Some points, one per row:
[0.850 0.911 1.156 0.646 1.130 0.366 1.508 0.580]
[-4.834 -0.113 -1.754 -1.723 -0.380 -4.298 1.643 -0.957]
[-4.127 0.138 -1.236 -1.464 -0.206 -3.464 1.680 -0.789]
[1.276 -1.331 0.085 -0.167 -0.373 0.208 -1.525 -0.911]
[0.732 1.269 -0.197 -0.017 -3.501 2.388 0.169 1.395]
[1.041 -0.206 0.860 0.546 0.416 0.226 -0.200 -0.073]
[-0.677 -0.286 0.348 0.587 0.093 -1.346 0.890 -0.363]
[-0.942 0.633 -0.253 0.194 -0.253 -0.134 1.036 0.360]
[0.384 0.048 0.018 0.602 -0.220 0.558 -0.451 0.076]
[0.266 -0.675 -2.388 -2.059 -1.892 2.093 -3.368 -0.362]
[0.142 -0.440 -1.226 -0.746 -1.372 1.045 -2.012 -0.369]
[0.698 1.069 -0.508 -0.374 -0.071 2.564 -0.695 1.189]
[1.222 0.323 1.741 0.409 1.585 -0.237 1.056 0.171]
[1.060 -0.038 0.151 0.216 0.214 0.971 -0.704 0.189]
[-0.413 -0.555 0.945 0.140 0.771 -1.873 1.633 -0.337]
[0.688 0.114 1.431 0.446 1.363 -0.870 1.337 0.137]
[0.149 0.553 0.583 0.756 0.613 -0.078 0.990 0.346]
[1.330 0.354 0.522 0.089 0.471 1.368 -0.278 0.636]
Then 10 other points, each followed by its number:
[1.318 0.040 0.038 -0.268 0.111 1.354 -1.113 0.424] 0
[-0.743 -4.840 -5.912 -6.189 -5.953 1.153 -9.221 -3.817] 1
[1.455 -0.138 1.341 0.612 1.051 0.233 -0.015 0.038] 2
[-0.942 0.073 0.067 0.340 0.003 -1.043 1.022 -0.151] 3
[-1.216 -0.136 -0.130 0.359 -0.169 -1.355 0.857 -0.298] 4
[0.544 0.322 0.405 0.926 0.223 0.589 0.312 0.367] 5
[0.315 0.658 0.170 0.809 0.112 0.890 0.399 0.571] 6
[0.276 0.497 0.535 1.086 0.353 0.333 0.677 0.413] 7
[-3.422 -0.910 -0.241 -1.150 0.344 -4.994 2.252 -1.614] 8
[0.730 -1.036 -0.622 -0.398 -0.964 0.538 -1.895 -0.807] 9
Which three of these numbered points are nearest to each point below by angle, seen from the average point of the first points? Their numbers follow each, nearest first.
[1.168 0.344 -0.535 -0.421 -0.052 2.015 -1.679 0.458] > 0 9 1
[1.039 -0.695 -0.312 -0.562 -0.679 0.988 -1.922 -0.716] > 9 1 0
[1.066 0.501 0.693 0.863 0.730 0.965 0.261 0.605] > 5 6 7
[0.475 0.978 -0.086 0.389 0.065 1.766 0.135 1.007] > 6 5 0
[-0.255 -2.155 -2.807 -2.432 -2.974 0.898 -4.525 -1.781] > 1 9 0
[0.955 -1.021 0.114 0.159 -0.351 0.165 -1.223 -0.635] > 9 0 1
[0.671 0.027 -0.050 0.332 -0.132 0.864 -0.705 0.101] > 0 9 5
[1.185 -0.110 0.906 0.582 0.547 0.316 -0.142 -0.035] > 2 5 7
[-0.184 0.418 0.470 0.844 0.395 -0.036 0.984 0.327] > 7 5 6
[0.391 1.163 0.806 0.586 0.891 0.666 1.332 0.909] > 7 6 5
[-0.839 0.177 0.054 0.385 0.197 -0.922 1.183 -0.095] > 3 4 8
[1.409 -0.162 1.528 0.514 2.770 0.161 0.458 0.119] > 2 5 7
[0.410 0.484 0.429 0.989 0.341 0.437 0.569 0.438] > 7 5 6
[0.660 0.175 -0.168 -0.086 -0.257 0.977 -1.089 0.251] > 0 9 1
[0.753 -0.011 0.940 0.745 0.754 -0.400 0.714 0.115] > 2 7 5
[0.709 0.266 0.084 0.223 0.067 1.020 -0.514 0.373] > 0 6 5
[0.627 0.789 1.376 0.311 1.604 0.338 1.888 0.978] > 7 2 5
[-0.715 0.134 0.219 0.474 0.084 -0.869 1.087 0.016] > 3 4 8
[-1.224 -0.055 -0.064 0.310 -0.199 -1.364 0.923 -0.247] > 4 3 8
[0.234 0.005 0.853 0.749 0.509 -0.629 0.928 -0.038] > 7 2 3
[-4.099 -1.132 -0.609 -1.415 0.077 -5.301 2.023 -1.694] > 8 4 3
[-0.204 -1.676 -2.006 -1.519 -2.386 0.418 -3.399 -1.502] > 1 9 0
